In the rows, zero is written as 128.
Each path below is one point turned by a fixed rotation once a step. After each direction that follows a path, write how fast that rotation turns it, in degrees a step (0 if it stays still).
Each turn is a multiple of 5 degrees from 10 to 175, or 0.
Each row of a path follows its step; steps can be skipped.
path 1
step 0: [128 122 129 128 130 127 125 129 128 132 117 126 136 125 123 117 125 134
 123 128 131 130 121 119 134 135 127 124 130 131 136 117 124]
step 1: [118 122 133 134 129 129 126 131 133 133 131 116 134 132 126 119 126 130
 130 129 133 130 128 122 129 134 133 118 137 120 125 129 128]
step 2: [126 124 134 134 131 124 129 127 131 125 132 130 139 130 121 128 121 136
 131 134 135 121 135 134 121 131 133 123 138 135 124 128 127]
step 3: [133 129 132 129 128 121 132 132 123 137 125 121 135 130 126 131 133 132
 127 121 136 118 135 130 129 130 135 131 132 136 131 118 126]
step 4: [122 126 128 129 130 123 125 131 131 130 118 131 134 131 132 124 140 129
 126 125 136 131 138 125 129 124 127 127 132 123 126 113 133]
step 5: [125 122 134 124 131 135 119 121 128 130 127 135 141 131 125 118 128 132
 123 129 140 133 124 126 132 127 128 127 130 131 131 123 127]
step 6: [124 121 129 124 122 135 135 133 130 132 134 123 130 133 121 126 123 136
 126 129 137 131 125 120 132 135 134 124 138 129 131 123 132]
step 7: [127 123 133 131 130 123 129 132 139 135 133 125 137 130 119 133 130 132
 127 130 124 133 135 129 123 135 124 122 139 133 122 122 128]
step 8: [136 122 137 129 128 119 126 122 128 139 122 123 137 134 124 128 130 135
 130 128 132 122 134 133 132 123 126 132 135 131 127 129 130]
step 10: [124 127 131 126 133 137 129 127 127 131 130 136 144 136 126 127 136 123
 124 126 134 135 133 126 126 130 130 127 134 122 133 125 124]
step 11: [133 126 132 127 124 133 134 124 128 125 122 129 133 134 120 131 126 129
 125 135 137 139 129 124 138 132 131 123 138 135 129 124 129]
Speeds:
[128 130 130 126 126 130 128 126 127 129 125 123 125 132 125 128 130 127
 131 126 129 127 126 127 131 128 130 129 128 129 127 128 126]  140
[128 127 129 126 128 128 131 125 128 127 126 127 128 128 131 128 130 127
 127 124 128 123 130 132 126 126 124 128 127 128 130 126 130]  70
[124 127 129 126 129 130 128 126 130 128 128 126 128 128 127 128 125 128
 125 127 125 129 127 124 130 129 126 129 128 131 129 128 132]  60
[125 127 125 126 130 128 129 128 128 128 128 124 129 129 131 127 132 128
 130 128 124 132 130 128 126 128 128 127 130 128 128 127 125]  120
path 2
step 0: [138 125 135 120 131 120 123 120 123 124 133 132 137 126 118 128 140 126
 129 127 131 123 129 137 126 128 123 126 133 127 130 133 132]
step 1: [132 127 126 128 126 127 131 132 137 129 118 126 133 128 120 133 123 122
 127 132 134 118 137 129 126 129 134 118 121 120 129 123 120]
step 2: [132 140 130 131 133 126 133 121 128 124 133 123 129 126 123 134 139 127
 121 133 133 130 117 138 122 123 134 132 125 125 129 128 128]
step 3: [121 123 131 136 131 133 132 125 121 130 126 132 134 127 125 134 116 127
 122 132 129 124 133 130 129 122 137 125 135 120 123 116 128]
step 4: [128 132 124 132 134 127 121 131 135 122 130 121 131 129 126 115 127 130
 133 130 132 133 118 136 127 119 133 132 131 132 125 120 133]
step 6: [134 128 122 128 133 123 123 132 132 129 127 125 129 117 116 112 133 128
 127 124 132 128 134 126 140 123 134 128 128 129 130 131 129]
step 7: [133 126 125 119 118 126 128 128 123 125 133 135 142 129 123 133 136 121
 127 134 129 125 122 129 135 136 127 127 122 126 131 120 129]
step 8: [132 136 126 126 125 127 123 124 130 127 124 124 125 120 113 131 132 133
 127 134 123 125 140 128 123 125 135 119 134 124 130 125 125]
step 9: [126 125 130 133 138 126 128 136 122 127 130 126 138 128 128 139 139 121
 132 135 130 123 126 140 123 126 131 123 122 129 128 124 133]
step 10: [131 123 136 134 124 127 131 119 135 126 124 124 123 126 125 127 126 126
 122 130 129 126 124 125 121 113 131 118 130 124 126 117 127]
step 11: [122 126 131 136 140 128 131 124 126 125 129 131 137 121 125 120 127 122
 134 133 138 136 127 139 125 128 127 136 129 124 132 126 126]
Speeds:
[128 127 126 129 128 131 129 128 128 130 130 131 128 130 126 123 124 129
 126 127 126 130 126 129 129 128 129 131 127 130 126 127 129]  45
[129 125 132 128 129 127 125 127 128 130 126 129 128 127 129 123 128 125
 131 126 132 129 127 126 128 127 123 129 129 128 127 127 127]  60
[129 130 128 125 126 128 126 127 126 125 127 129 131 130 128 127 125 129
 133 129 127 130 130 129 126 130 129 129 133 128 126 127 129]  90
